(in the rows, 128 means zero)
Where one turn sends some rows of the set: a few examples, then the rows asked:
rini: [131 147 100 123 162 135 103 149 129 144 126 106 159 157]
gedot: [151 101 123  97 119 129 139  93  99 132 147 110 105 129]
Lezi: [117 159 136 128 135 118 106 106 138 145 149 131 101 174]
pori: [161 102 137 102 110 142 134  96 114 148 152 111 116 122]
mesil: [134 130  95 101 134 108 106 140 108 134 105 157 148 103]
subim: [ 97 158 122 125 135 123  94 102 129 149 140 121 107 165]
fod: [127 130 119  95 110 118  95 138 120 148  81 138 103 123]
Mepip: [101 110  81 113 129 164 130 123 166 120 110 129 150 132]
Nuri: [155 110  77 102 130 157 128 136 143 128 121 107 106 156]
liti: [144 131 103 121 151 134 101 135 128 142 115 107 176 152]
fovi: [101 141 116 113 140 118 142 108 145 107 101 159 120 102]
bimev: [117 129  92 113 102 101 109 132 157 118 142 101 107 140]
kab: [147  74  89 126 118 142 112 118 138 114 132 113 108 145]
vefar: [126  94 102 145 125 134 135 115 165  93 131 141 107 136]
Ranu: [136 114 141 120 125 155 143 103 162 118 122 139 144 178]
tobem: [145 125 130 120 131 151 140 105 103 125 151 161 158 111]
Redus: [111 163 140 132 130 124  99  99 133 146 141 118  99 159]
Sen: [ 96 124 160 120  97 156 125 128 128 151 121 127 147 134]
lovav: [128 135  88 102 139 118 110 134  99 120 120 155 145 101]
mizup: [139 123  99 130 117 156 138  91 173 117 149 125 106 124]
nik: [103 120 161 134 107 168 126 121 121 153 124 134 145 128]
tek: [142 143 130 104 110 129  99 122 134 149  74 147 105 122]
sis: [129 122 140 138 128 147 147 114 102 132 152 157 151 105]
dovad: [108 148 122 131 136 114 154 120 149  99 115 150 129 108]
tafa: [129  93  89 149 138 153 109 129 160 110 112 127 146 147]
fuzir: [107 123 161 123  95 157 138 140 125 155 128 128 135 142]
zaki: [152 144 104 107 145 112 121 129 110 127 172 143 139 151]
zis: [128 114 101 136 127 171 111 111 114 120  85 110 113 113]
koru: [137 139 130  95 113 125  99 134 121 148  75 135 102 137]
bini: [146 139 109 113 152 107 118 116 104 138 166 142 126 162]

sis moves to mesil
liti moves to gedot
And these:
koru moves to Redus
lovav moves to zaki
tek moves to subim
Nuri moves to mizup
zis moves to bimev
nik moves to fod
kab moves to vefar
rini moves to pori

